(in the rows, 128 means zero)
X: rows in several groups, each row roughly a mix of its group's directions
X (184 x 12)
[[129 103 116 130  94 146  89 115 158  89 119 149]
 [134 130 180 124 132 148 145  71 117 118 134 137]
 [162 149 109 103 163 164 136 116 128 113 138 163]
 [127 114 110 159  79 133 103  85 147 131 124 141]
 [125 162 142  95 117 130 181 147 129 136 158 111]
 [ 76 159  90 159 108 122 139 132 141 123 117 122]
 [100 101 144 137 184 142 100 131 137 127 158 131]
 [129 150 164 107 122 107 145 114  75 139 122 156]
 [145 135  97 112  92 112 125 115 122 159  86 157]
 [101 103 135 137 149 172 104 122 136 136 145  84]
 [109 132 107 127  84 134 106 157 123 142 178 139]
 [108 113 159 109 163 109  79 144 139 107 127 139]
 [113 108 118 170 164 149 112 113  87 126 134 107]
 [166 133 166 129 159 111 137 113 110 142 125 172]
 [155  90 124 105 156 163 128  94 155 139 139 116]
 [115  74 152 149 152 149 137 105 135 134  97 115]
 [158 176 149 102  91 114 136 127 148 143 120 144]
 [ 80 131 129 108  98 132 113 156 134  91 102 142]
 [125 113 130 116 152 167 102 104 102 136 107 173]
 [153 122 112 124 181 176 130 131 125  99 126 134]
 [157 118 146 145 147  84 148 163 138  98 141 109]
 [123 147 162  89 135 138 164 115 126 129 175 131]
 [ 94 146 165 134  96 128 140 135 134 143 159  88]
 [144 149 106  89 103 127 130  85 133 135 123 168]
 [122 122 150 131 124 152  98 118 118  85 168  93]
 [126 125 147 101 183 140 109 140 110 107 164 135]
 [114  68 142 146 113 152 116 138 149 124 137 161]
 [165 115 135 142 139 160 154  75 140 130 145 139]
 [147 124 113 168 150 144 155 107 137 163 155 101]
 [115  91  94 118 142 127 107 183 127 110 120 138]
 [105 134 150 165 162 155 132 167 155 145 124 127]
 [122 130 141 108 139 139 173 165 157 164 107 134]
 [139 139 150 142 126 167 140  84 119  81 137 127]
 [104 126 121 137 136 179 168 115 122 125 152  94]
 [145 128 147 131 146 193 141 119 106 133 102 143]
 [134 104 133 160 120 143  87 110 146  86 119 156]
 [ 94 132 107 126 135 175 142 104 148 156 103 149]
 [147 132 143 131 141 114 134 186 102 110 159 104]
 [127 151 117 179 109  98  86 148 133 126 139 128]
 [139  99 142 106 157 175 133 130 147 131 161 100]
 [109 101 104 148 140 156 140 126  69 112 122 132]
 [116 110 141 100 110 112 178  98 158 111 148 130]
 [168 144 122 112 134 118 140 164  78 116 150 120]
 [145 126 130 115 149  82 135 124 167 109 130  85]
 [105 121 139 117  95 146 101  74 157 136 120 140]
 [139 164 179 131 139 122 119 165 134  98 126 146]
 [140 124 110 138 126 123 147 148 170 101 107  77]
 [ 86 129 146 117 177  91 143 112 144 134 140 124]
 [127 123  90 111 139  91 160 141 147 102 150 159]
 [145 154 137 115 160 124  65 147 110 128 127 131]
 [153 115  96 127 110 131 158  96 151 160 164 123]
 [ 97 134 105  96 121  99 121 132 136 167 116  87]
 [109  85 160 142 102 146 146 128 115 148 145 164]
 [140 132 139 125 119 115  99  93  95 111  75 116]
 [116 143 142 126 151 141 120 113  98 118  66 152]
 [127 135 113  92 154 159  84 136 131 130 167 117]
 [106 149 160 159 134 144 132 152 129 130 168  89]
 [ 98 133 131 120 137 178  91 150 112 136 142 160]
 [153 151 139 108 136 136 149 161  93 112 169 107]
 [ 98 125 126  93 153 125 149 129  71 124 124 105]
 [118 105 118 161  92 110  87 107 123 135 112 161]
 [144 147 129 134 117 157 116 140  87 104 159  85]
 [131  94 101 149 110 106  99 145 117 107  90 102]
 [ 93  83 134  78 112 146 119 142 142 117 127 128]
 [ 99 114 167 126 122 122 101  74 113 119 112 131]
 [113 131 126 166 104  83  92 130 151 146 118 148]
 [103 130 135 135 111 109 105  98  99 135  75 146]
 [136 147 108 164 135 119  92  97 130 145 122 174]
 [128 129 113 134  77 117 144 101 127 182 135 137]
 [130 126 125  96  69 113 128 100  99 148 114 122]
 [109  57 117 143 116 124 151 117 135 134 127 147]
 [ 75 150 127 128 130 120 115 115 164 104 163 141]
 [160 129 165 100 164 104 116 125 101 119 154 141]
 [141 155 150 101 135 130 166  82 120 154 136 109]
 [136 143  78 158 158 122 110 149 153 143 153 119]
 [136 137 144  89 149 162 140  89 127 112 163 147]
 [100 164 148 162 119 107 144 146 134 146 164 105]
 [129 118 132 130 103 114  83 103 148 151 108 173]
 [130 113 121 147 100 155 179  97 131 158 144 131]
 [140 150  99 128 116 111  87 156  95 114  96 141]
 [143 115  73 116 163 125 122 157 116 109 137 102]
 [126 125 150  82 114 172 124  86 138 119 144 132]
 [172 113 122 137 141 141 128 126 124 112  71 156]
 [111 116 130 168 131 120 110 172 170 138 102 121]
 [145 101 117 118  89 113  86 126 101  98 117 109]
 [ 97 127 128 137 123 130 157 138 145 178 146  84]
 [147 124 142 147 128 105  95 148 103 142  91 169]
 [134 143 134 132 105 132 120 153  96 140 186 158]
 [110  99 176 105 156 157 137 140 127  97 136 133]
 [ 87 121 162 155 133 142  81 116 143 143 136 142]
 [109  99 175 113 114 110 106 150 104 148 155 131]
 [130 167 132  64 125 128 115 137 127 150 138 151]
 [148 146 127 138 166 135 134 167 120  91 167 115]
 [157 124  88 104 129 147 109 129 153  84 110 145]
 [132  85 139 114 143 126 137 124 161 149 179 112]
 [122 105 177 106 132  85 144 151 118 143 152 136]
 [110  84 131 165 126 167 137 156 141 114 150 134]
 [ 72  89 132 160 130 130 139 124 148 140 109 113]
 [ 96 124 110 124 111 182 119 130 138 137  83 124]
 [117 108 100 159 104 126  84 107 136 109  97 112]
 [104 105 156 146 111 148  79  93 133 120 137 115]
 [155 145 127  97 150 114 172 128 101 167 137 133]
 [ 99 119 140 177 150 141  96 111 149 152 148 120]
 [150 147 137  96 123 104 158  87  97 101 139 126]
 [120 155 143  68 115  93 114 122 133 153 123 129]
 [132 138 135 167 109 135 160 120 112 150  90 167]
 [108 176 172 109  90 112 126 139 130 128 124 122]
 [ 90  97 113 113 160 110 106 117 145 141 130 169]
 [102 134  72 132 124 124 122 129 172 109 115 104]
 [135 141 143 127 115  95  99  71 118 142 105 145]
 [122 140 179 130 153 105  85 130 121 123 118 159]
 [104 129  94 102 111 108 126 184 129 148 124 112]
 [101 115 114 127 102 119 158 150 150 126  95  82]
 [114 116 121 164 118 153 166 131 145 157 100 161]
 [ 91  99  98 138 127 147 128 115  81 102 126 111]
 [136 130 145 135 128 143 122 101  84  76 122 159]
 [141 123 118 161 101 111  89 122 176 145 119 146]
 [130 145 122 112 136  88 149 145 106 187 126 126]
 [133 137 170 140 146 108 115 160 166 148 113 158]
 [131 134 126 100 123 133 111 137 131 124 196  95]
 [167 129 138 153 136 105 169 170 141 116 148 133]
 [128 160 130  90 107 103 102 154 119 116  85 128]
 [129 145 119  67 144 151 103 123 134 135  99 149]
 [158 154 138 105 159 133 138 147 124 106 176 151]
 [143 116 129 176 133 143 100  85 136  95 122 142]
 [ 97 113 134 124 159 153 150 107 158 141 160  94]
 [141 148 105 148 100 155 173 100 109 135 151 114]
 [172 130  75 112 112 109 134 132  95 123 117 126]
 [100 154 172 113 144 145 104 130 124 123 146 171]
 [185 120 136 125 145 181 146 123 127 123 130 123]
 [160 114 100  86 116 102 136 132 122 127  96 162]
 [140 150  98 104 117 115 162 153 137 176 139 110]
 [115  87 133 166 145 160 108 137 151  92 134 128]
 [159 125 101  81 131  99 147 150 116 104 125 151]
 [156 127 105 115 149 166 148 108 160 135 168 118]
 [122 160 133 148  99  99 129  92  87 154 119 134]
 [117 129 123  94 127 147 167 144 172 130 162 147]
 [112 167 138 113 132 115 165 130 107 161 137  88]
 [126 144 148 132 149  83  93 111 144 103 124  92]
 [131 158 101 149 136 145 175 119  87 112 134 114]
 [126  74 119 129 128 117 145 118 180 146 148 119]
 [138 142  93 102 125 143  88 175 144 130 120 108]
 [135 128 126 123  97  98 143 152  79 126 133  87]
 [160 159 146 150 128 161 160 118 161 118 153 116]
 [124 155 154 135 158  98 129  94 130 167 120  97]
 [ 68 122 149 162 128 139 100 116 117 115 124 147]
 [114 147 162 125 114 120  95 158 160 139 108 165]
 [141 170 147 122 122  85 119 135  88 115 108 150]
 [172 119 157 111  81 125 129 138 124 144 140  96]
 [159  89 115 144 139 112 174 139 155 153 126 125]
 [156  93 157  99 118 108 126  82 136 146 144 132]
 [143 141 133  92 169 163 167 124 131 117 150 142]
 [161 135 153 138 131  96 169 163 140 127 158 120]
 [157 150 122 157 147 122  89 119 103 135 148 168]
 [126 131 141 133 113  67 144 163 118 161 128 138]
 [111 127 159 158  96 132 158 115 117 141 108 172]
 [130 171 125  85 156  89 114 130 127 108 146 126]
 [ 83 132 131 153 144  86 137  90 129 125 103 115]
 [134 115 147  69 121 144 115 132 167 101 123 138]
 [163 109 118 146 132 118 132 146 148  86 130  79]
 [145 157 158 171 158  93 112 123 134 149 119 134]
 [ 72 150 139 153 128 119 142 100 108 149 153 133]
 [106 115 124 187 121 132 114 130  91  98 141 119]
 [113 119 115 121 127 150  90 123 103 127  83 171]
 [119  76 113 150 145 130 183 126 119 122 130 133]
 [170 120 119 110 124 152 136 171 147 135 166 147]
 [111 119 104 105  83 105 131  79 133 116 110 122]
 [137  94 137 117 140 130 131 113 141 157  81 171]
 [103 110 136  92 123 158 164 158 144 138 150 102]
 [137 129  95 110  94 139 100 127 181 107 121 119]
 [130 149 127 159 162 116 102 104 138 116 163 168]
 [166 109 129 128 140 152  91 165  99 101 128 116]
 [ 99 130 105 140 125 102 148 132 159  83 137  92]
 [129 141 154 160 116 135  79 133 112 159 102 152]
 [111 101 140 162 148 146  99 137 120  76 122 138]
 [121  81 121 131 180 107 137 149 153 114 140 124]
 [102 122 144 161 137 163  98 134 174 116 130 111]
 [129 151 145  89 128 105 128  77 124 161 112 136]
 [113 129  90 122 126 109 130 185 139 158 130 106]
 [119 132 125 129 148  94  76 153 124  97 101 114]
 [102 144 124 106  91 131  98 147 113 139 177 121]
 [112 128 147 121  87 100 125 136 117 105  84 162]
 [114 104 100 144  97 120 167 119 144 139 139 172]
 [110 132 125 191 119 100  97 132 126 153 116 126]]
the four rows of each list that fit no group, in list order (the others fit one group, some only roughly)
  j_402: [111 130  88 117 137 178 109 144 147 106  98 128]
  j_915: [151  85 163 143 123 152 160 128  98 118 126 152]
  j_332: [142 122 163 186 117 104 105 137 109 125 129 110]
  j_640: [193 141 135 145 131 113 133 154 134 133 159 144]
  j_565: [110 125 107 115  81 144 122 147 170 155 110 110]
  j_968: [153 130 112  94 112  91  92 147 121 113 120 162]
  j_577: [152 143  83 119 159  97 107 147 106 108 108 134]
  j_335: [101 130 134 143 133 109 106 156  72 100 114 142]
  j_959: [134 130 128 137 135 167 133 128 198 129 135 146]
  j_562: [155 114 144 142 160  91 170 113 150 133 147 112]
  j_647: [101 145 130 159 136 110 115  91 161 151 131 165]
 => j_915 j_332 j_640 j_959
  j_566: [117 118 159 118 117 144 119 173 135 104 156  86]
  j_85: [168 147 109  94 172 106 134 106 111 137 115 126]
  j_818: [157 122 126 106 108  80 148 130 106 100  94 126]
  j_532: [145 122 156 116 133  75 107 114  99 152 130  99]
  j_979: [164 113 116 122 103 105 164 149 133 117 152  88]
  j_383: [157 157  98 119 135 136 134 119 125 164 106 175]
  j_232: [162 120 108 100 135 115  95 162  98 108 155 123]
  j_175: [135 138 160 102  98 100 125 107 102 144 168 151]
  j_41: [120  85 128 121 125 100 117 136 176 116  93 145]
  j_325: [125 117 133 137 133 102  89  79 124 104 152 157]
  j_201: [104 136 156 120 116 129 110  93  92 145 171 110]
  j_623: [148 144 135  97 126 135 106 108 169 174 109 141]
  j_401: [ 90 107 117 139  89 112 120  90 136 167 132 125]
 => j_532 j_979 j_232 j_623
  j_799: [162 142 113 156 114 115 115  71 143 149 124 139]
  j_832: [129 171 115 151 124  89 147 145 103 122 165 113]
  j_143: [126 160 131 162 146  92  90 105 135 133 106 105]
  j_350: [154 136 144  68 121 127 134 154 114 164 135 119]
  j_702: [138 116 110  70 112 123 112 144  97 108 126 158]
  j_2: [167 128 149 122 138 160 173 144 140 154 138 154]
  j_151: [159 126 148 104  96 100 105 136  85 134 140 149]
  j_653: [143 134 158 126 104 138 172 103 109  85 132 147]
  j_280: [138 124 123 158 133 107 100  76 137 108 123 166]
  j_382: [111 156 126  71 160 135 155 132 117 144 111 138]
 => j_350 j_653 j_280 j_382
  j_437: [144 131 133 120 145 105  78 161 141  97 133  96]
  j_553: [147 110 129 153 103 115 139 101 145 179 135 161]
  j_792: [136  92 115 102 154 130 160 141 101  91 114 104]
  j_989: [121 167 122 128 157 143  79 164 144 130 139 118]
  j_66: [144 148  85 110 116 100 154 132 126 171 115 149]
  j_120: [116 127 127 143 148 114 109  84 154 179 146 135]
  j_51: [ 85 159 140 165 144 134  95 154 126 127 122 150]
  j_188: [114  98 142 114 148 134 124 159  89  87 119 156]
  j_35: [ 61 132 117 152 141 128 148 121 157 135 130 112]
  j_986: [148 156 128  99 152 133 100 143 116 157  81 131]
  j_60: [147  96 108 138 119 144  73 125 117 103  97 125]
  j_760: [145  97 161 134 177 104 136 147 117 111 153 120]
  j_141: [152  94  97 131 149 144 114 129 149 108  82 146]
  j_47: [ 97  88 148 132 141  84 117 134 124 142 104 158]
 => j_437 j_66 j_120 j_986
  j_814: [ 96 118 106 112 141 127 125 117 103 128 152  68]
  j_162: [115 104 167 157  95 119 160 128  89 130 136 133]
  j_822: [119 104 134 123 182 127 129  90 141 133 101 157]
  j_975: [141 171 113 168 133 148 117 138  96 164 129 139]
  j_644: [ 83 132 130 150 132 134  97 138 136 107  89 164]
  j_671: [152 158 128 115  98  85 124 151  93 142 152 133]
  j_625: [166 132 112 132 133  94  90 145 108 110 138 166]
  j_409: [110 165 133 114 125 141 105 167 179 124 131 115]
  j_239: [150 126 107 128 173 113 148 139 132 117  79 102]
  j_955: [ 99 118 169 109 117 146 140 174 120  95 139 126]
 => j_814 j_162 j_644 j_239
  j_710: [ 93 128 149 138 136 165 162 118 141 151 155  97]
  j_684: [102 137 145  99 105 158 155 121 112 142 176 133]
  j_848: [147 126 101  81 132 155  86 127 140 106 121 109]
  j_771: [163 174 144 142 125 141 156 110 111 154 149 150]
  j_918: [116 158 173 145 119 151 121  99 131 113 122 170]
  j_439: [129 110 131 101  95 165 107  79 116 133 107 127]
  j_970: [128 150 142 156 150 141 129  78 155 162 112 142]
  j_216: [114  75 122 132 137 120 110 153 105 132 119 174]
  j_612: [ 75 126 124 135 161 142 118 115 121 141  97 164]
  j_879: [118 124  93 136 100  96 111 163 101 156 152 119]
 => j_684 j_918 j_970 j_879
  j_615: [140 132 139 134 137 148  75 117 123  83 162 137]
  j_218: [110 141 133 116 171 141 158 135  85 145 151 154]
  j_858: [130 119  99 123 132  83 101 179 118 108 135 130]
  j_225: [119 132 161 115 133 151 124 175 116 116 156  86]
  j_730: [146  86 131 103 172 135 141 169 128 112 115 134]
  j_186: [147  98 154 134 110 156 118  97  98 108 108 162]
  j_493: [134 113 135 112 111 158 122  75  87 114 133 105]
  j_67: [ 92 120 128 116 130 135 167 152  85 134 115  94]
  j_995: [102  85 133 109 117 111 128 113 173 125  92 135]
  j_842: [135 112 132 145 143 118 147 138 109 104  88  73]
  j_535: [135 135 123  84  84 154 163 136 155 142 137 132]
 => j_218 j_858 j_186 j_67
  j_168: [123 171 110 100 118  90 151 138 118 145  91 129]
  j_74: [103 109 107 110 167 117  98 138 133 113 103  88]
  j_575: [132 139 119 137 172 182 133  95 103 121 136 122]
  j_621: [130 107 124 130 106 169  95  79 143 115 141 144]
  j_475: [130 143 146 138 170 163 154 107 108  92 139 109]
  j_495: [114 131 151  95 104 138  89 137 112 103  93 101]
  j_34: [118 133 142 105 140  98  86 117  86 120 157 150]
  j_570: [107 122 182 124 124 116 139 132 121 145  78 108]
  j_620: [123 125 121 150 114 134 129  91 148 150 131 190]
  j_763: [123 169 134  94 145 139 149 139 106 176 113 133]
  j_159: [125  87 152 159 118 114 121  92 118 141 169 113]
  j_282: [126 100 112 142 132 154  78 140 101  98 154 132]
 => j_168 j_621 j_620 j_763
  j_503: [177  79 103 127 124 136 120 140 103 106 121 129]
  j_880: [102 132 112 115  86 117 156 116 128 111 123  76]
  j_81: [ 92 123 113 113 104 137 137 114  78 140 167 125]
  j_729: [115 114 156 125 181 124 113 131 121  98 125  87]
  j_526: [122 137 178 128 119  95 117 149 130 136 177 139]
  j_661: [138 151  78 130  85 120 130 149 102 122 152 116]
  j_773: [138  97 106 119 168 150 139 142 154 122  86 148]
  j_750: [113  96 130 109 125 129 112 178  99  94 133 105]
  j_711: [123 136 181 138 166 120 111 136 168 120 120 108]
  j_160: [145 132  94 152 168 123 115 117 146  88 123 160]
  j_529: [129  84 124 107 137 137 168 128 110 127  87 102]
  j_790: [112 119 161 148 146 159 113  94 151  89 130 111]
 => j_503 j_81 j_661 j_750
  j_419: [120  97  98 145 171 118 148 128 126 141  83 137]
  j_7: [ 99 102 115 108 150 147 127  95 163 161 151 128]
  j_545: [143 152 116  86 120 120 123 162  87 163 136 126]
  j_451: [166 123 121 115 143 105 127 150  91 141 115 176]
  j_29: [ 99  81 109 114  98 166 139 122 136 137 153 131]
  j_700: [154 180 107 131 102 148 160 141 137 133 155 122]
  j_180: [125 163 151 112 104 104 117 133 111 105 175 154]
  j_9: [152 147 131 111 142  86 135 130 134 187 122 140]
  j_520: [101 144 112 109 117 167 154  97 123 121 172 124]
  j_314: [156 127 128 145 122 140 130  86 137  85 148 168]
  j_380: [129 137 132 102 105 122 115 115 151  88  78 154]
  j_109: [144 154 168  97 126 125 135 162 116 113 140  87]
  j_811: [138 136 120 149  94 146 140  89 124 129  94  84]
  j_788: [141 127 132 123 109  99 139 142 128 191 129 163]
  j_257: [136 113 125 186 110 123 120  92 130 156 126 155]
 => j_545 j_180 j_314 j_380
  j_313: [144 125 164 150 160 161 159 158 130 112 151 139]
  j_629: [ 79 124 164 132 126 136 104 116 125  97 110  94]
  j_87: [144 140 175 152 112 139 157 101 124 162 144 148]
  j_778: [139 102  90 140 126 149 182 110 135 112 114 147]
  j_850: [110 159 153 129 177 135 101 138 128 131  94 151]
  j_489: [149 105 139 157 156 116  94 170  95 127 130 135]
  j_987: [125 126  68 111 120 113 167 117 114 144 122 102]
  j_261: [ 98 117 103 118 110 116 140 101 183 106 111 125]
  j_210: [136 162 157 110 121 134 134 113  99 110  99  80]
  j_24: [ 83 126 150 115 107 138  98  85 112 126 110 145]
 => j_778 j_850 j_987 j_24
  j_372: [138 124 145 136 144 116 146 137 124 133 203 126]
  j_619: [139 152  98 131 160  95 111 152 110 118 158  96]
  j_287: [135 115 118 145 101  98 105 172 111 104 125  91]
  j_182: [131  98 127 150 145 113 114 137 184 167 128 133]
  j_863: [115 126 100 170 108 133 123  97  81 120 115 110]
  j_106: [136  90 111 138 161 157 137 123 101  99 106 158]
  j_340: [146 109 101 101 116 132 112 102 150 137 167  87]
  j_978: [ 79 129 173 118 162 117 114 139 133 155 131 133]
  j_198: [160 128 127 128 131 139  83 147 153 102 109  86]
  j_460: [115  99 170 115 115 136 150 150 166 158 149 133]
  j_72: [164 136 112 181 112 147 140  92 141 131 142 137]
  j_744: [ 99  98 108 136 146 132 161  92 114 144  93 110]
 => j_619 j_106 j_978 j_198
